rotation steps, each row followed by its count of steps
The counts run from 0 to 502.
[  2  -3 -13   6 -14 -10   0  -8  -5  -2  -7 -18   5  -9  -4   2  -4   5
   6   5   3  11   1  11  16   5  24   4  -2  -3   3  11  -4  10  -1   1
  -8  10   0 -17  15 -10  -4   4  14  -2  -1  12  -5   1  -1  -3] => 257
[-16  -1  -6  -4 -10 -13   3   5   2  -6   6   1  -5   6  -1   0 -11  10
 -11   5   5   3   1   7  -2   1  10  -7 -17 -12   5  13  -7   7   5  -3
  -8  10  18   3   9   9   2  15  15   1   3   6  10 -11  -2  20] => 164
[ -9  -4  -3  -5  -2 -15   1  -3  -8   0   1 -26   6  -2 -11   8   0  -1
  -6  -7   8  -1  -9  12  -2  11  11  -9   0 -11   1  18  -7  17 -14   5
   3  -5  -5  -1  10  -2   0  12  11 -14   4  14   1  -2   2   1] => 16
[  4   3 -18 -10 -13  13  -6 -13  -5 -19   3 -14  -4  -3 -14   8  -2 -10
  -5  -9   9   0   3  15   6  -2  18   1  11  -5   4   4 -17   7  -8   4
   4   2  -2  11  15   3   1   0   9  -5  -7  -2   5   6  -2   6] => 106
[ 13  10 -16 -11   3   9   2   4  -1 -19  -7   2 -10   4  -8   8 -10  -3
  -7  11  22   6  -9  10  -5  -1   8   7   1   2  11   1 -20  -4  -9  12
  -7   0  -5   3   8  -2   1   3  12   0  -5   7  16   3  -4  -1] => 323
[-13  -5 -16 -15  -9  -3   4  -6  -8  -4   7 -13 -12  -6   8  10  -2   3
  -4  18  -3   8  -7   5   4  -7  14   7  -5   0  16   6 -14   5  -8  -2
  -3   9   6  13   5   4  13   0  16  -9  -4   7  12   0   0   6] => 445
[  3   0  -9  -4  17  -7   9   3  -1  -7  -2  -8  -5  -2   5   4  -2  -9
   0  12   8   3 -13   1   2  -1   8   9   3  -3   5  -2 -12  -4 -11  12
 -11  -9  -6  -2   9  -4   8  -3  22  -6 -20  17  17   9  -2 -11] => 328
[ 23  10  -6   5   7  -7   9   0   3 -18   4  -9   5   0 -11  -3  -3   0
  -3   7  20   7  -5   6  -4  -1   8   3  -6 -15   0  16  -6  -4   3   9
 -13  -3  -6 -10  12  -6  -4  -6  13   1  -7  15  10  -3  -1  -3] => 411
[ -5   2   1   6   2  -9  13   9   3  -5   4 -15   6   3  -2  -5  -8   1
  -6  -7  14  -1  -8   3  -5   1   4 -10 -10 -22  -7  20  -3  -1   1   8
  -9 -15   8   5  18   1   3  10  13  -3   1  13   5 -12   2   8] => 397
[ -6  -2 -18  -3 -20   4  -8 -12  -4 -11  -3  -6   0  -3  -8   4  -6   1
  -2  -3   2   6  11  15  16   3  27   3   6   0   5   2 -12  12  -1   0
  -2  12   8  -3  16   1  -3  10  13   0  -4   1  -1   3  -5  11] => 363
[ 17   8  -6  -3   0  10   6   3   5 -22  -7  -1  -7   8  -7   3  -5  -5
 -10  -2  21   6  -7  15  -1  -4   6   6  -7 -12   6  -5 -19 -10  -7  10
 -10  -2   0   2   6  -5  -2   0  22   4  -1   0  11  -1  -2   7] => 195
[ 23  11  -7   6   6  -5   6   1   4 -21   4  -4   5   3 -15  -3  -4   1
  -5   4  22   6  -4   8  -4   0   9   3  -6 -13   1  16  -8  -1   3   9
 -12   0  -6 -10  11  -5  -6  -4  12   0  -4  13  11  -4  -1  -1] => 410
[  1   4 -15 -14   6   3  -3   2   0 -15  -6  -9 -12   0  -8  12  -8 -15
  -3   0  12  -3  -6   7  -1   4  10  -3   9  -4   3  -6 -14  -2  -9   6
   2  -4  -2   4  12   4   2   1  15   1 -24   7  17  15  -2  -4] => 219
[ 17   3  -3  -3   0  -6   7  -1  -2 -13  -1 -22  -4   2  -8   8   3  -1
  -8   3  15   7 -14  17  -4   0   5   1 -14 -19   7   9 -11  -4 -10   3
  -6   3  -8  -4   0 -11  -1  -6  21  -3   5   6   6  -2   2   1] => 300
[  1   3  -6  -3  10 -17   9   1   3 -11  15 -17  -4  -3  -3   3  -3  -3
  -2  10   5   1  -7  -3  -7  -4   5  -6  -9 -20  -2  17  -2  -3   5  -3
  -5  -2   4   4  11   6   6  -9  14  -2 -19  16  19   1   3  -2] => 416
[-11   2 -10   6  -7  -8   4   6   8  -8  -3   2   1   2  -1  -5 -17   1
   0  -3   8   1   7   1   7   3  16  -8  -5 -11  -8   8  -1   1  12   4
 -11   1  20  -7  23   5  -3  14  15   9 -14   9   6  -3  -3  12] => 265
[-11  -3  -1   7   3   0   6   4   3  -4  -6  -1   7   4   0  -6  -6  -9
  -6 -17   9  -3  -1   8  11   3  13   0   6 -10  -7  -5 -10   2  -7  16
 -11 -17   9   0  21   0   2  16  22  -4  -8   7   2  -1  -4   9] => 481
[-12  -9  -2   0  -7  -9   1 -13  -7  -2   7 -23   8  -4  -7   3   7  -5
  -5 -16  -2   0  -1  14  10   3  18  -3   3 -14  -1   7  -8  15 -12   3
   0  -5   1   3  13   0   3   6  17 -15   0   6  -3  -1   0   7] => 487
[  7   6 -14   2 -16   8  -5  -8  -1 -18  -2 -10   6  -1 -19   0  -8  -3
  -3 -14  16   2   7  15   7   2  20  -2   8 -10  -3  11 -11   7   1   6
   0   2   2  -1  20  -1  -8   7   7   0  -2   2  -2  -2  -4   8] => 493
[  3   7 -22  -4  -9   9  -2   1  -1 -11 -12  -2  -1  -6  -6   3 -15  -3
   5   7  16   5   1   5   9   4  22   6  12   7   1   7 -13   3   0  12
  -6  -1   1  -3  22  -2  -2  10   4   2 -11  12   5   3  -6  -4] => 238
[-18  -2  -7   0   1 -16   8   9  -3   6  -3 -10   6  -2   3  -1 -12   7
  -1   6   9   2  -8   0   1   9  12  -5  -3  -3  -2  20  -3  10  -3  12
  -9  -9   7  -3  18   0   3  20   9  -8   1  21   3  -9  -1   1] => 141
[  4   7  -4   2  13  -2  14   1   4 -16  17  -1   2   3  -2  -7  -2  -3
  -9   5  12   1  -6  -1  -5 -10   3   7  -3 -14   1  12 -12  -3   1  12
 -15 -13   2  12  14   6   9  -3  14  -7 -10  13  18  -8   0   5] => 310
[-27  -7  -9  -7   2 -17  -3   2  -2   3  -1  -6  -2  -1   0   5  -9  -3
  -3   0  -2  -4   0   3   5  10  16  -9   3  -1   0   3  -5  16  -5   4
  -3   0  11  -3  15   8   3  19  17  -5 -16  14  10   6  -3   5] => 247
[ 10   4 -12 -11   9 -11  -1  -1   1 -16   1  -4 -11   2  -7  10  -3  -4
  -6  16   8   4  -6   6  -3   1  10   3  -6  -4  11  -1 -11   0  -4   1
  -7  13  -4  -8   1   0   1  -6  21   1 -19  10  21  10  -3  -4] => 432
[  7   2 -17  -2  -6  -5  -2  -8  -7  -6  -4 -23   5 -10 -11   6  -4  -2
   7   4   9   6  -3   8   9   7  21   2   9  -2   1  17  -7   9  -5   6
  -1   1 -10 -10  16  -8  -4   0   6  -7  -7  17  -1   4  -1 -11] => 129
[ -9  -5 -17  -4 -20  -1  -8 -14  -6  -8   0  -9  -1  -5  -8   5  -3   0
  -2  -3  -1   6  10  15  17   2  26   2   5   1   6   2 -12  15  -3  -1
  -2  13   7  -2  14   2  -2   8  14  -4  -3   1  -1   3  -4  10] => 362
[-10   1  -9  -3   4 -21   6   3   1  -3   8 -19   1  -6  -2   4  -9   0
   2   7   5  -1  -5  -4  -5   4  10 -12  -4 -14  -5  23   2   5   6  -1
  -3  -2   6  -2  17   6   3   3   9  -3 -17  21  12   0   3  -3] => 31
[ 11   9 -17 -14   0   9  -1   3  -2 -19  -5  -1 -12   5  -9   9  -9  -2
  -9  11  21   5  -8  11  -6  -1   8   6   1   2  12   2 -21  -2  -9  10
  -4   3  -5   7   6   1   1   3  11   0  -4   5  16   3  -4   2] => 322
[-11  -8  -7   0   7  -9   6  -2   0  -1  -2  -7  -6  -3  11   3   0 -10
   0   4  -5   4  -5   4  14  -2  15   7   0  -5   3 -13 -10   0  -9   5
 -12  -3   6  -5  10  -1   9   0  31  -3 -22   9  11  11  -2  -2] => 458
[-27  -6  -9  -7   0 -16  -4   1  -2   2   1  -2  -1   1  -2   4  -9  -2
  -5  -2  -1  -4   3   5   4  10  17  -8   3   0   2   4  -7  18  -5   5
  -4   1  11  -2  15   9   2  22  15  -6 -12  13   9   5  -4   8] => 248
[  3   3  -4  -8  -3 -15  -3  -4  -3 -14   8 -17  -1   7 -19   8   0   2
 -13  -4  12   1  -5  17 -10   6   7 -11 -12 -17   7  15  -9  11  -7  -2
   1  10  -2  -2   1   3  -5   5  14  -5   6   6   9  -2   0  10] => 404
